One turn moves each row of this set onto another row. After a few examples, where does it send each row asked below?
nur: [ 1.26 -1.73  3.56  3.33 -3.17  0.90  2.88  1.30 -1.75  0.02 -0.06  3.73
  0.51 -1.09 -0.35]
Vulaz: [ 3.28 -1.02  1.27  2.45 -2.41 -2.54  1.28  2.38  0.12  2.42 -1.19  1.98
 -0.83 -2.28  2.50]
Fili: [ 2.50 -1.95 -0.03  2.77 -2.92 -0.80  2.42  2.07  0.12 -0.11 -3.06 -0.51
  0.74 -1.09  0.60]
Fuden: [ 3.66 -3.47  1.02  3.41 -0.25 -1.74  2.88  1.86  0.27 -1.11  1.04  4.63
 -0.40 -2.34  1.19]
Tet: [ 3.02 -2.74  3.49  1.22 -1.15  0.69  3.04 -2.37  0.95  0.63 -0.61  2.75
 -1.21 -0.24  1.19]
Piraz: [ 0.59 -3.51  0.05 -1.50 -1.31 -0.39  3.21  0.38 -0.40 -2.05 -0.80  0.34
  0.82 -0.14 -0.04]
todim: [ 0.14 -3.55  1.96  0.35 -2.14 -0.42  5.03  0.73 -2.31  2.02 -1.53  2.52
 -0.02 -1.55  1.80]
vasud: [ 4.05 -2.51  1.25  2.09 -1.68  0.66  2.05  0.46  0.37 -1.76  0.01  0.90
  0.99  1.83 -0.64]
tapub: [-1.26 -1.67  2.79  3.53 -1.26  1.02  1.95  2.05 -2.13 -0.10 -0.48  1.62
  0.36 -0.93 -0.59]
tebol: [ 3.92 -0.41  0.78  0.75 -2.05  0.04  1.69  1.34 -1.88 -1.49  1.05  0.44
 -1.77  1.46  0.09]
lig: [ 0.93 -2.77  3.25  0.38 -0.49  1.21  3.75  2.85 -2.25  2.94 -1.03  2.48
 -0.99 -1.13  1.35]
lemal: [ 2.97 -1.46  1.26  1.56 -0.53 -2.00  2.34 -0.09 -2.74 -1.23 -0.31  0.84
 -1.01 -0.92  4.21]
miloz: [-0.59 -2.84  1.08  2.66  1.26 -1.63  3.15  0.36  1.37 -0.35 -0.23  2.76
 -1.83 -1.82 -1.02]
lupez: [ 1.82 -0.06  1.11  1.52 -1.43 -1.32  4.40 -2.48 -0.89 -0.28  0.11  1.94
 -1.55 -1.18  1.70]
tago: [ 0.73 -3.93  1.66  1.77 -0.28 -0.10  3.23  2.47 -2.91  2.33 -1.19  2.03
  1.26 -0.54  2.79]
dapor: [ 0.96 -2.51 -0.37  1.86  0.12 -0.76  1.13  1.83 -1.39  0.38  2.69  2.80
 -3.51 -2.23  0.96]
tolal: [ 3.66 -3.31  1.16  0.27 -0.07  0.26  1.25  1.60 -0.23 -0.08  0.13  2.19
  1.71  2.38  0.82]
miga: [ 3.56 -3.50  1.23  0.34 -0.22 -0.05  1.32  2.13 -0.18 -0.20  0.47  2.25
  1.28  2.58  0.43]
tesar: [-0.05 -1.25  1.62  3.11 -3.23 -0.26  2.02  1.38 -3.85 -0.03  0.74  2.47
 -0.22 -0.95  1.00]
butev: [ 0.91 -3.23  2.26  1.05  1.37  2.35  1.12  1.08 -0.50 -0.64 -0.27 -0.79
 -1.36 -1.92  1.65]
sor: [ 3.84 -2.06  0.35  2.37 -3.17  1.47  0.63  2.75 -0.10  1.91 -1.01  0.39
 -0.68 -0.46  0.51]
zon: [ 2.86 -4.20  1.37  2.28  1.05 -2.49  2.78  1.27  1.37  0.75  0.53  2.57
  0.22 -2.66  2.67]
Kavim: [ 0.57 -3.94  0.05 -1.20 -1.40 -0.74  3.16  0.88 -0.22 -2.18 -0.54  0.40
  0.74  0.28 -0.30]
rogu: [ 1.90 -1.94  0.33  3.22  1.21  0.29  2.34  1.08 -1.28 -1.72  0.11 -0.20
  1.23 -2.06  2.80]
vomed: [-0.46 -3.03  1.08  2.36  1.02 -1.94  3.52  0.87  1.67 -0.33  0.20  2.91
 -1.51 -1.60 -1.20]
lud: [ 2.53 -2.83  1.42  0.76  0.89 -1.28  1.72  1.96  0.12  2.04  2.15  2.25
 -2.84 -2.89  2.45]
Sapu: [ 2.94 -1.54  2.57  1.79  0.29  3.33  1.94  0.12  0.48  1.17  1.50  1.78
 -1.58 -1.32  0.60]
boz: [ 0.17 -3.21  1.26  0.63  0.79 -2.50  3.43 -0.09  1.49  1.20  0.33  1.58
 -2.17 -3.07  1.18]
Pir: [ 3.45 -3.51  0.85  3.03 -0.37 -2.06  3.04  2.35  0.32 -0.89  1.61  4.55
 -0.33 -2.08  1.10]
gurir: [ 1.37 -2.89  1.38  2.53 -2.24 -0.91  1.42  0.77  2.38  2.90 -1.75  1.48
  0.02 -2.28  0.66]
fas: [ 2.62 -0.99  1.60 -2.06 -1.21 -0.75  2.66  2.43 -1.50 -0.77  0.50  1.60
 -2.28  1.03 -0.09]
leruf: [ 1.19 -1.72  0.38  0.74 -1.47  0.46  2.53  0.43 -0.47 -2.53 -0.29 -1.18
 -0.79  0.52 -1.24]
bepu: [ 2.85 -0.54  1.69 -2.18 -0.87 -0.28  2.49  2.15 -1.69 -0.48  0.30  1.59
 -2.09  0.81  0.32]
zaz: [ 0.64 -2.63 -0.39  1.49  0.14 -1.10  1.49  2.27 -1.02  0.49  2.95  2.64
 -3.27 -1.95  0.67]
Tuses: [ 0.65 -1.89  0.55  1.40 -2.03 -0.76  0.99  2.75  0.35  1.87 -1.06 -0.27
 -1.66 -3.88  1.47]
galip: [ 1.79 -0.34  0.36  1.42 -3.53 -0.58  2.16  0.90 -0.21  1.78 -2.16  0.04
 -2.18 -0.18 -0.26]

tago moves to tapub
zaz moves to miga
Now these:
lupez moves to lemal
leruf moves to lud
Piraz moves to dapor
Fili moves to Tuses

